128 stands for zero in the data rows.
Every row has a hidden score from 0 to 15. What is each row's score? 7 is about the middle.
"168 146 173 108 164 183 235 123" 9
"134 122 87 133 122 79 89 103" 8
"121 116 82 96 134 88 84 99" 10
"149 132 110 115 123 121 102 132" 5
"90 76 164 109 119 181 153 127" 9
"136 125 71 160 125 67 94 132" 5
"203 173 157 109 132 121 95 129" 3
"116 122 142 182 143 82 121 125" 6
"110 78 109 111 110 136 110 65" 13
"99 77 142 106 142 132 123 143" 6
"130 86 91 103 138 93 91 99" 7
"115 112 118 171 127 89 119 121" 7
"113 200 236 148 156 187 237 115" 15
"192 168 123 143 125 70 82 131" 2
"152 90 117 89 142 134 93 132" 2
"169 211 139 102 101 147 109 232" 0
"175 130 131 54 140 184 156 171" 2
"117 137 135 221 143 82 129 123" 7
"70 107 137 144 131 144 162 163" 9
"110 180 218 87 114 218 193 123" 15
"84 103 107 178 138 127 155 141" 8
"206 167 121 136 119 73 82 126" 2
"180 152 124 68 122 193 131 217" 0
"112 64 103 121 106 132 111 80" 10
"210 165 109 124 121 84 80 129" 1
"141 73 73 146 115 97 98 96" 6
"78 120 117 208 145 128 163 136" 9
"114 90 112 141 104 130 120 112" 8
"114 121 121 100 115 111 109 113" 10
"139 108 83 165 137 80 105 104" 6
"143 107 65 111 146 93 71 115" 5
"154 123 129 75 157 147 116 121" 6
"67 127 156 137 131 166 175 143" 12
"195 156 161 117 126 122 110 130" 3
"118 116 140 212 155 81 127 107" 7
"107 90 106 107 101 127 125 105" 11
"154 148 120 48 135 160 79 128" 6
"86 153 188 85 121 204 185 115" 15
"152 94 111 100 131 98 111 115" 5
"129 70 121 101 152 143 104 75" 8
"153 143 113 51 130 156 110 162" 4
"140 132 144 165 140 84 99 108" 6
"152 100 102 84 138 101 100 119" 5
"177 233 154 104 100 162 112 255" 0
"132 104 85 104 131 84 88 105" 8
"180 156 173 115 132 131 133 120" 6
"128 63 103 122 126 116 118 115" 5
"152 116 87 100 153 95 65 141" 2
"145 116 137 88 158 128 141 85" 11
"163 161 108 102 114 114 87 166" 2
"154 153 106 199 141 74 128 138" 4
"113 57 127 123 134 134 110 109" 6
"97 82 140 82 118 126 115 97" 12
"136 178 178 91 112 170 82 102" 11
"169 119 119 58 140 178 126 160" 2
"102 116 180 111 118 183 149 122" 10
"171 117 124 56 148 178 143 154" 3
"132 91 74 155 118 92 113 106" 7
"177 251 176 110 83 183 124 255" 0
"91 177 173 85 91 150 129 83" 15
"165 159 126 76 124 164 66 171" 1
"130 168 184 163 142 127 170 125" 10
"160 97 55 144 121 78 86 124" 2
"148 104 78 109 140 91 78 109" 5
"114 60 124 132 123 140 117 109" 6
"103 182 199 114 133 169 156 100" 15
"159 123 63 120 128 83 81 133" 3
"109 136 135 227 155 82 119 120" 7
"61 108 145 145 143 156 164 168" 9
"109 169 222 96 125 212 197 151" 12
"172 170 79 96 107 97 85 157" 4
"165 108 120 95 154 119 143 130" 4
"118 68 136 127 138 144 114 91" 8
"160 156 118 189 135 75 124 136" 4
"111 94 135 163 130 112 137 128" 6
"119 66 91 117 109 118 107 75" 10
"123 97 84 180 124 104 124 107" 7
"140 124 67 152 121 72 80 133" 4
"162 127 136 61 151 162 121 123" 6
"157 97 102 104 128 90 114 113" 5
"145 81 103 66 158 121 83 98" 6
"137 112 110 61 141 136 75 99" 8
"122 53 102 110 112 122 110 83" 9
"155 129 96 168 128 80 117 132" 4
"144 135 140 73 143 148 121 114" 9
"126 105 117 99 145 111 102 77" 11
"81 117 119 203 142 135 163 135" 9
"133 79 88 142 126 83 93 102" 6
"127 58 91 106 131 110 109 109" 6
"105 64 113 124 109 133 113 99" 9
"98 73 146 115 145 141 130 150" 5
"183 208 160 76 101 182 99 241" 0
"138 204 170 93 101 182 133 199" 5
"97 71 149 144 125 171 144 132" 6
"122 255 226 65 65 238 196 208" 12
"147 124 149 144 138 103 104 105" 6
"51 113 143 161 147 164 175 166" 10
"115 123 133 215 156 83 130 113" 7
"136 102 108 130 122 85 87 115" 5
"108 77 138 84 116 147 130 91" 11
"102 167 205 72 116 219 194 112" 15
"124 87 125 125 99 158 125 75" 11
"137 134 81 107 132 77 71 113" 7
"69 103 138 146 126 139 161 164" 8
"80 83 121 107 110 155 141 125" 11
"122 90 85 155 120 105 119 102" 8
"118 95 115 77 133 91 76 98" 9
"161 110 61 125 125 82 87 131" 3
"74 103 133 136 124 132 153 165" 8
"102 113 128 215 157 105 145 128" 6
"162 129 110 72 152 135 90 144" 3
"48 125 154 132 127 186 185 133" 15
"113 94 92 156 107 106 117 104" 9
"200 176 120 110 125 82 78 115" 4
"136 114 64 167 126 69 99 121" 5
"111 70 110 132 126 139 125 115" 7
"147 90 105 90 140 92 80 95" 6
"93 113 108 192 134 109 151 145" 7
"171 130 93 74 162 118 91 152" 1
"123 69 127 114 115 132 104 92" 8
"143 156 182 124 96 201 151 197" 2
"105 86 120 123 104 125 124 107" 10
"61 110 150 121 126 164 166 136" 13
"131 92 110 123 124 74 82 101" 7
"141 143 166 88 153 158 154 112" 10
"79 133 152 118 119 171 172 116" 15
"138 134 167 123 95 190 144 165" 4
"112 141 169 100 69 193 154 135" 12
"158 181 96 145 112 90 132 131" 8
"146 204 115 59 84 137 125 163" 10
"97 72 124 104 106 149 127 101" 11
"165 144 115 85 144 135 65 169" 0
"81 118 122 202 143 130 157 137" 9
"107 128 99 184 125 116 155 138" 8
"141 85 74 111 132 90 80 110" 5
"96 100 155 112 96 173 147 110" 12
"141 99 100 135 129 76 94 109" 6
"142 88 54 128 122 85 86 112" 5
"126 134 113 89 121 127 100 129" 8
"143 148 163 89 150 167 136 119" 9
"126 149 99 221 144 73 134 141" 5
"129 105 116 71 147 117 81 87" 10
"123 67 104 130 124 115 111 104" 6
"123 57 99 117 114 107 95 82" 8
"150 123 91 105 126 88 75 124" 5
"124 163 136 103 105 124 91 99" 12
"98 109 133 207 151 111 143 126" 7
"161 225 187 132 78 209 147 253" 0
"169 202 95 97 107 113 82 208" 0
"160 132 67 100 144 87 72 137" 3
"136 117 61 168 124 67 96 127" 5
"109 103 144 179 144 98 133 116" 7
"108 211 235 159 155 181 244 118" 15
"161 200 183 123 101 189 127 238" 0
"88 120 109 186 138 134 164 130" 10
"118 103 145 193 163 87 123 96" 7
"171 171 96 139 110 79 109 129" 6
"223 179 122 118 132 85 84 135" 0
"127 97 67 153 115 87 113 102" 8
"161 255 163 80 73 170 134 254" 2
"153 210 189 127 85 205 150 244" 0
"82 121 113 200 129 113 154 146" 8
"52 98 148 139 154 171 176 171" 9
"121 127 166 166 149 99 127 98" 9
"132 96 141 125 119 159 126 124" 6
"97 84 140 105 113 154 130 108" 10
"43 111 142 163 151 167 182 163" 11
"160 150 140 93 118 146 82 186" 0
"165 154 168 97 166 174 206 123" 9
"158 119 135 71 153 158 148 127" 6
"182 162 171 109 125 137 103 124" 4
"90 168 147 138 114 160 168 110" 15
"118 199 224 128 144 187 197 113" 15
"142 94 56 118 125 85 81 112" 5
"52 125 150 136 135 183 187 132" 15
"70 123 118 192 138 138 168 144" 10
"119 114 142 205 157 82 123 109" 6
"160 144 120 164 132 65 104 120" 5
"155 134 123 91 112 117 69 150" 3
"183 161 134 76 113 186 101 229" 0
"195 152 104 145 127 74 90 121" 2
"114 226 221 76 95 229 191 150" 15
"99 178 203 87 105 212 192 115" 15
"146 181 202 116 134 164 176 119" 11
"102 95 146 112 132 154 128 122" 8
"85 79 117 115 98 145 133 111" 11
"124 122 91 119 90 111 121 98" 12
"117 215 247 159 168 190 255 113" 15
"101 93 151 107 117 159 132 114" 10
"123 103 119 125 121 75 84 104" 8
"78 108 132 173 136 134 161 118" 11
"106 114 122 116 113 91 107 123" 9
"121 81 98 101 126 127 110 72" 11
"105 196 221 135 145 184 201 107" 15
"197 170 134 102 121 100 79 117" 4
"183 172 115 159 124 67 91 130" 3
"173 151 113 155 134 75 94 126" 3
"108 200 228 144 150 189 225 107" 15
"67 103 137 140 134 155 168 167" 8
"149 101 62 120 127 86 76 118" 4
"139 130 91 122 132 86 80 134" 5
"113 221 242 159 146 187 239 125" 15
"101 192 173 77 108 190 184 89" 15
"39 118 150 163 147 169 182 169" 11
"133 87 78 120 120 87 84 102" 7
"109 133 133 220 146 83 127 124" 7
"150 172 184 120 95 206 151 209" 1
"113 132 133 144 113 88 118 145" 7
"129 58 67 128 108 103 107 88" 8
"177 174 198 136 171 197 255 126" 9
"141 96 86 153 131 92 106 96" 7
"218 162 134 102 133 105 90 120" 2
"98 73 131 102 115 154 126 118" 9
"78 142 123 139 112 128 153 147" 12
"120 197 221 136 142 179 197 116" 15
"124 68 103 120 115 125 111 92" 8
"206 183 130 140 117 74 81 138" 1
"172 134 71 83 150 90 66 142" 2
"131 71 88 102 126 104 104 101" 7
"116 125 164 181 148 88 131 102" 9
"168 111 113 69 135 171 107 175" 0
"137 162 188 139 102 197 146 195" 2
"93 108 103 199 143 112 152 133" 8
"201 158 112 137 124 76 83 127" 2
"89 166 190 82 114 205 188 107" 15
"166 158 117 167 130 70 99 125" 4
"127 170 99 177 116 106 146 132" 10
"126 185 216 132 150 179 209 113" 14
"156 156 112 50 132 148 63 140" 5
"127 73 86 134 105 111 106 87" 8
"196 159 98 151 126 78 89 130" 2
"83 152 177 135 123 119 141 76" 15
"134 97 103 148 120 73 95 107" 6
"144 123 129 90 145 127 142 96" 10
"88 145 197 82 115 212 189 120" 15
"128 183 197 166 135 143 194 126" 12
"140 104 152 111 111 156 119 141" 4
"122 63 134 127 143 119 103 119" 4
"118 113 157 193 155 80 127 98" 8
"101 119 130 223 160 104 149 130" 7
"157 121 68 114 150 94 63 139" 1
"93 76 152 108 134 158 141 149" 6
"173 132 120 77 131 180 121 185" 0
"53 128 151 133 133 181 185 134" 15
"160 118 119 67 145 167 89 147" 2
"160 141 110 181 141 79 124 132" 4
"120 87 147 142 109 168 135 94" 9
"140 75 65 123 117 87 99 101" 6
"121 73 99 116 116 87 87 99" 7
"147 102 81 177 120 73 100 124" 3
"132 73 84 114 113 88 99 105" 6
"98 127 112 190 138 122 159 134" 9
"88 119 188 103 146 179 174 180" 7
"130 136 161 168 141 95 116 108" 8
"134 154 101 146 113 113 142 126" 9
"93 123 115 215 149 105 155 135" 8
"130 137 147 180 140 70 114 113" 7
"131 127 169 130 95 193 146 161" 5
"124 65 95 119 102 114 104 84" 9
"127 113 114 155 114 113 127 138" 6
"111 122 145 191 141 88 122 122" 7
"165 121 74 123 132 85 93 125" 4
"99 204 181 76 92 211 190 115" 15
"119 255 227 68 77 238 196 188" 14
"77 126 137 140 128 146 162 135" 12
"121 79 99 109 120 87 93 94" 8
"143 117 59 140 126 74 81 121" 5
"155 88 92 74 166 108 112 125" 4
"66 118 167 103 128 188 184 128" 15
"89 178 194 144 130 135 164 91" 15
"158 135 96 92 160 109 68 157" 1
"89 173 171 81 89 150 143 76" 15
"109 213 233 153 150 185 230 123" 15
"92 81 110 106 99 142 134 113" 11
"144 101 67 116 133 83 84 114" 5
"82 87 136 110 135 148 159 166" 7
"119 114 152 99 84 182 153 100" 13
"129 88 106 94 127 109 93 81" 10
"116 151 101 185 118 104 150 137" 9
"107 193 224 150 153 177 233 103" 15
"117 69 148 123 142 142 114 101" 7
"140 95 62 102 136 92 70 107" 6
"61 115 121 175 142 148 169 146" 11
"158 242 144 64 79 158 136 214" 6
"144 147 104 63 131 142 92 162" 4
"186 160 97 123 114 73 103 119" 5
"140 83 97 95 143 91 83 97" 6
"112 82 110 123 114 114 96 81" 10
"88 187 179 87 81 148 140 91" 15
"142 119 67 123 130 77 76 120" 5
"147 120 86 107 137 95 78 143" 3
"152 98 60 162 122 74 90 123" 3
"117 191 214 161 152 158 218 128" 13
Each pair is two rows. How far apart are they, by a hidden measure? 0 means very close, and 16 very far.
"106 126 148 156 136 116 103 113"
"125 145 160 157 140 123 109 110" >> 7
"181 159 129 101 93 90 110 131"
"121 136 153 152 139 123 106 103" >> 4
"99 120 148 160 142 122 101 110"
"84 82 112 148 173 193 155 112" >> 9
"159 153 121 66 66 85 124 159"
"122 143 156 138 117 101 105 128" >> 5
"81 86 118 153 166 159 127 98"
"150 158 139 112 95 87 109 138" >> 8
"175 154 106 35 58 100 149 205"
"152 166 139 100 82 95 137 189" >> 3
"141 154 148 131 114 98 101 117"
"134 145 159 160 155 147 128 105" >> 12
"184 135 15 0 66 125 220 255"
"78 63 102 150 179 192 154 110" >> 15
"110 125 147 167 166 151 125 104"
"97 107 131 162 171 163 134 103" >> 2
"182 162 132 109 100 93 103 117"
"88 98 126 156 161 150 123 94" >> 7
"115 136 152 147 128 109 103 117"
"152 159 147 130 116 98 100 114" >> 5
"190 150 103 56 75 95 123 148"
"152 157 142 120 103 95 100 117" >> 2
"85 100 131 163 160 137 112 100"
"86 1 23 135 180 192 142 100" >> 8
"81 30 32 127 171 247 250 143"
"140 154 155 132 112 101 104 128" >> 12
"189 139 48 0 67 117 189 255"
"72 22 57 135 174 214 176 118" >> 16
"178 161 126 87 81 92 123 153"
"167 161 135 111 99 88 103 122" >> 2
"195 154 110 56 73 100 135 175"
"97 105 133 163 173 167 134 104" >> 10
"82 81 111 150 182 200 161 115"
"165 161 134 106 91 89 109 131" >> 10
"147 155 144 130 112 98 100 115"
"95 103 125 160 175 181 142 108" >> 8
"106 123 144 162 152 136 112 103"
"112 129 152 159 143 126 107 103" >> 1
"91 8 0 108 160 255 255 182"
"137 147 153 145 130 115 104 106" >> 4
"170 161 135 106 90 92 116 144"
"81 72 103 147 172 197 157 114" >> 9
"179 158 127 99 91 87 107 125"
"139 150 152 143 133 120 104 94" >> 6
"117 134 154 153 135 118 105 109"
"132 147 157 144 127 112 102 111" >> 2
"70 64 101 150 159 153 121 92"
"151 161 147 131 117 103 100 111" >> 13
"117 129 148 162 152 138 117 101"
"198 160 111 57 79 106 145 195" >> 9
"179 164 126 80 78 97 135 184"
"181 152 122 104 103 99 94 96" >> 7
"112 132 151 148 129 107 99 119"
"80 15 31 132 172 232 207 127" >> 9
"163 165 138 104 90 90 124 159"
"140 153 146 123 104 91 106 134" >> 4
"139 151 146 129 110 93 96 119"
"142 151 150 134 122 109 98 105" >> 5
"186 154 101 33 69 111 171 243"
"99 113 137 157 153 135 111 95" >> 13
"73 71 115 154 153 133 102 96"
"138 152 161 148 130 119 108 110" >> 16
"132 145 149 139 123 110 95 102"
"172 160 124 85 75 96 136 184" >> 7
"109 123 145 164 169 156 129 106"
"141 148 144 138 127 114 100 95" >> 5
"141 160 149 124 101 93 120 157"
"106 126 147 147 128 104 98 116" >> 7
"171 163 113 58 65 109 174 254"
"99 118 144 155 146 129 106 99" >> 14
"136 147 155 149 138 126 109 97"
"115 134 157 154 141 120 109 113" >> 5
"147 157 133 104 82 84 118 155"
"98 106 126 157 174 172 141 109" >> 13
"183 149 64 0 76 138 255 255"
"78 64 93 141 170 211 186 125" >> 16
"133 151 160 144 126 110 102 114"
"107 120 144 166 158 141 117 100" >> 4
"151 162 117 38 58 121 237 255"
"153 160 158 132 120 105 105 118" >> 11
"80 72 105 150 174 173 135 99"
"97 110 137 167 170 156 127 105" >> 5
"153 156 136 103 89 84 110 136"
"193 160 90 4 81 138 255 255" >> 16
"151 163 152 122 105 96 115 139"
"79 72 104 155 171 164 127 98" >> 10
"108 125 147 161 148 127 109 102"
"161 160 113 32 63 121 231 255" >> 15
"206 158 113 81 86 101 123 152"
"147 155 133 94 77 86 127 170" >> 10
"133 146 153 150 133 117 104 103"
"126 145 155 147 131 114 106 113" >> 2
"180 167 136 110 95 95 112 136"
"107 116 139 160 167 158 131 100" >> 7
"90 23 37 134 181 230 170 117"
"163 161 118 46 61 113 190 255" >> 16
"80 0 0 118 163 246 255 141"
"134 151 160 158 146 132 116 105" >> 7
"183 165 112 43 75 124 247 255"
"138 153 166 151 136 122 110 109" >> 14
"191 156 115 85 87 93 116 137"
"127 142 154 142 128 112 101 110" >> 4
"79 81 107 154 176 176 146 106"
"79 66 109 159 175 157 124 100" >> 6
"82 69 103 149 186 207 170 118"
"160 160 144 126 110 99 102 114" >> 7
"124 144 151 130 106 91 106 142"
"184 153 98 37 65 101 149 212" >> 7
"109 122 140 156 149 139 117 95"
"106 122 139 158 151 139 116 94" >> 0
"124 140 151 151 134 118 102 104"
"128 144 152 138 119 104 93 110" >> 4
"97 112 137 157 142 123 104 102"
"134 146 154 147 130 113 103 112" >> 7
"156 158 144 123 109 96 100 117"
"105 129 150 153 131 110 104 121" >> 6
"108 122 145 164 154 134 115 101"
"186 143 75 0 58 107 159 216" >> 12
"147 156 138 110 88 87 118 152"
"80 51 84 143 176 210 178 115" >> 12
"193 147 81 14 66 115 174 248"
"76 0 15 129 172 222 194 125" >> 16
"131 144 147 133 117 99 98 119"
"94 106 141 161 153 133 110 106" >> 4
"115 129 146 155 151 142 121 93"
"146 158 153 136 119 103 105 121" >> 5
"167 163 138 111 96 95 113 136"
"108 122 141 155 146 127 108 96" >> 6
"120 138 152 146 123 106 105 123"
"115 135 149 151 136 117 103 109" >> 2
"156 155 143 127 113 101 99 107"
"98 104 136 170 180 177 140 111" >> 7
"117 136 150 140 118 100 105 126"
"148 162 144 116 98 92 123 155" >> 6
"123 137 150 151 137 122 104 100"
"114 131 154 154 138 122 107 106" >> 1
"135 144 146 141 130 115 100 93"
"112 126 155 167 152 134 116 107" >> 1
"149 157 153 128 108 97 104 128"
"89 98 124 160 166 162 130 96" >> 7
"136 154 153 130 107 97 109 140"
"132 149 154 143 127 108 103 109" >> 4
"141 151 158 145 130 118 106 102"
"85 95 127 158 162 148 119 94" >> 8
"74 46 83 143 175 194 151 109"
"119 133 149 159 151 140 118 103" >> 9
"101 115 141 168 166 150 121 102"
"73 5 28 133 175 200 161 107" >> 13
"151 159 154 137 120 110 103 112"
"75 21 54 135 174 194 151 104" >> 14
"145 158 159 134 115 101 110 131"
"133 143 156 153 138 126 110 97" >> 5
"112 125 144 159 155 144 119 99"
"137 155 153 134 115 100 106 122" >> 6
"76 65 101 151 174 178 136 103"
"109 128 149 158 144 126 106 103" >> 4
"148 164 165 141 126 114 109 117"
"122 136 153 149 132 115 103 110" >> 7
"134 142 150 152 151 140 123 99"
"159 165 142 109 91 92 121 153" >> 10
"112 127 147 162 155 140 119 101"
"187 167 137 111 99 100 109 128" >> 5
"87 84 115 148 173 186 156 114"
"142 156 154 128 108 97 112 137" >> 8
"113 133 155 149 127 110 101 121"
"107 127 147 158 147 130 108 103" >> 4
"129 147 159 152 134 119 105 108"
"151 159 140 116 99 93 106 128" >> 5
"103 120 141 151 147 129 106 94"
"73 51 76 141 176 204 168 118" >> 4
"162 163 143 124 109 98 105 120"
"166 78 0 56 152 253 191 111" >> 16
"114 125 145 153 144 131 109 94"
"111 121 143 168 169 160 134 106" >> 7
"129 140 155 155 145 132 114 99"
"195 160 125 95 93 95 109 126" >> 5
"95 100 128 158 174 167 136 105"
"136 154 147 120 98 92 125 165" >> 11
"157 163 151 122 103 96 114 138"
"194 155 120 88 89 93 115 130" >> 1
"151 167 152 125 106 96 114 138"
"89 99 127 156 165 153 125 98" >> 8
"96 111 138 159 149 132 109 98"
"72 42 72 138 174 220 171 118" >> 5
"184 149 93 28 58 102 147 195"
"181 148 89 18 56 98 144 195" >> 2
"105 122 149 155 140 123 105 104"
"125 139 150 143 125 111 103 111" >> 2
"171 170 150 126 113 104 109 123"
"123 138 149 149 138 122 103 98" >> 6
"142 152 148 125 110 95 104 127"
"77 45 76 140 182 218 177 118" >> 9
"115 129 146 154 147 134 116 94"
"136 150 154 132 112 98 105 128" >> 6
"115 129 150 163 150 134 114 105"
"88 109 139 160 145 125 105 110" >> 9
"203 146 38 0 82 141 255 255"
"105 8 0 93 152 255 255 192" >> 14
"137 144 157 164 158 151 129 106"
"103 119 139 164 163 153 124 102" >> 8
"89 99 124 155 164 162 133 100"
"120 128 142 161 162 159 136 106" >> 8
"136 148 149 143 127 111 103 102"
"132 141 151 145 134 124 105 89" >> 2
"186 144 75 0 63 110 169 232"
"125 139 153 155 140 127 111 99" >> 12
"84 88 126 160 161 144 114 100"
"106 112 137 162 175 177 144 112" >> 14
"124 137 145 145 128 110 98 103"
"137 157 144 115 92 95 127 176" >> 6
"75 16 24 128 171 231 213 131"
"77 51 88 148 176 183 148 106" >> 4
"186 148 92 37 68 94 126 161"
"105 121 142 158 147 134 110 99" >> 8
"176 154 123 96 83 86 104 123"
"136 150 162 148 133 116 107 109" >> 6
"98 114 135 152 146 129 108 91"
"99 117 143 156 140 124 102 106" >> 2
"141 157 158 136 116 105 109 126"
"149 161 151 127 108 96 107 133" >> 1
"89 92 123 162 172 164 130 100"
"143 155 153 132 117 101 107 124" >> 6
"139 153 150 128 107 97 107 128"
"108 116 138 165 174 175 144 111" >> 12
"137 152 149 135 117 101 97 110"
"155 161 154 140 123 113 106 110" >> 7
"129 149 151 123 100 89 117 158"
"80 62 95 146 177 202 164 118" >> 12
"140 159 161 133 111 100 121 156"
"132 152 151 137 117 102 104 123" >> 3
"197 138 0 0 93 154 255 255"
"156 156 139 118 100 91 100 119" >> 14
"187 152 109 72 77 94 120 143"
"120 135 148 148 134 118 99 101" >> 5
"127 146 154 141 125 105 103 118"
"105 128 149 146 125 104 99 123" >> 6
"136 148 144 124 110 95 89 105"
"154 161 149 122 105 96 113 135" >> 6
"101 120 150 169 143 122 110 123"
"157 160 135 93 82 93 127 171" >> 7
"113 125 143 158 156 144 122 98"
"147 156 148 130 113 98 100 117" >> 6
"109 130 151 151 136 114 103 113"
"103 119 143 159 152 136 114 101" >> 4
"83 83 114 152 174 171 137 104"
"168 165 140 114 101 94 110 130" >> 8
"148 158 146 122 103 91 106 132"
"70 72 123 155 151 127 103 101" >> 13
"169 167 119 51 69 119 208 255"
"199 153 108 77 87 99 120 138" >> 9
"164 162 132 103 88 89 111 135"
"116 134 150 147 131 110 99 105" >> 5
"91 99 132 164 170 159 128 103"
"126 143 156 149 132 115 104 115" >> 4
"144 153 149 136 120 102 100 110"
"106 121 142 161 153 133 110 99" >> 3
"95 100 127 160 176 175 138 108"
"160 161 145 120 104 94 103 123" >> 7
"121 135 156 163 149 135 116 106"
"126 143 152 142 125 108 100 115" >> 7
"138 157 156 127 105 94 121 157"
"168 174 155 126 106 100 122 148" >> 7
"149 157 144 113 97 90 112 141"
"183 154 94 24 66 116 188 255" >> 8
"105 124 146 149 129 111 96 110"
"94 104 130 156 163 151 122 95" >> 7
"89 0 0 104 156 242 255 141"
"74 71 100 143 167 189 157 113" >> 4
"120 139 149 147 128 112 100 106"
"81 81 115 153 170 173 135 102" >> 4
"96 108 134 159 160 148 121 99"
"118 133 148 157 146 129 114 100" >> 3
"104 121 144 154 141 120 103 106"
"145 158 141 111 89 91 128 175" >> 7
"147 158 150 133 115 105 103 115"
"90 102 127 153 163 156 127 100" >> 5
"109 0 0 98 160 241 229 129"
"83 14 6 122 170 253 255 147" >> 4
"155 154 137 116 102 90 96 116"
"92 113 141 155 137 115 98 114" >> 7
"94 100 124 155 174 187 153 114"
"188 155 107 51 71 101 138 183" >> 13
"119 134 154 160 145 130 111 101"
"111 129 148 156 141 123 107 106" >> 4
"122 140 151 143 125 107 100 111"
"133 146 152 136 115 101 105 126" >> 2
"84 86 114 151 173 185 149 112"
"182 169 136 109 93 96 116 138" >> 8
"161 160 142 122 106 95 100 117"
"104 120 144 160 148 129 108 99" >> 5
"78 75 115 154 169 165 130 97"
"85 69 92 142 178 247 249 144" >> 16
"105 123 152 165 146 123 112 118"
"185 126 0 0 115 207 255 160" >> 16
"104 0 0 86 150 246 255 147"
"87 97 126 158 164 164 127 99" >> 4
"78 77 116 155 165 154 123 96"
"88 94 123 159 162 148 118 93" >> 2
"126 141 149 136 122 104 95 106"
"121 135 149 149 134 118 102 97" >> 3
"139 149 156 144 131 117 105 104"
"161 160 150 130 124 111 103 99" >> 2
"97 105 128 160 171 181 142 110"
"148 162 153 134 118 106 105 120" >> 6
"83 8 29 130 175 231 195 124"
"89 111 137 154 137 116 98 110" >> 10
"186 167 144 120 108 101 108 120"
"137 149 160 149 138 123 108 104" >> 3
"106 124 150 162 145 129 108 103"
"98 0 0 107 159 255 255 151" >> 8
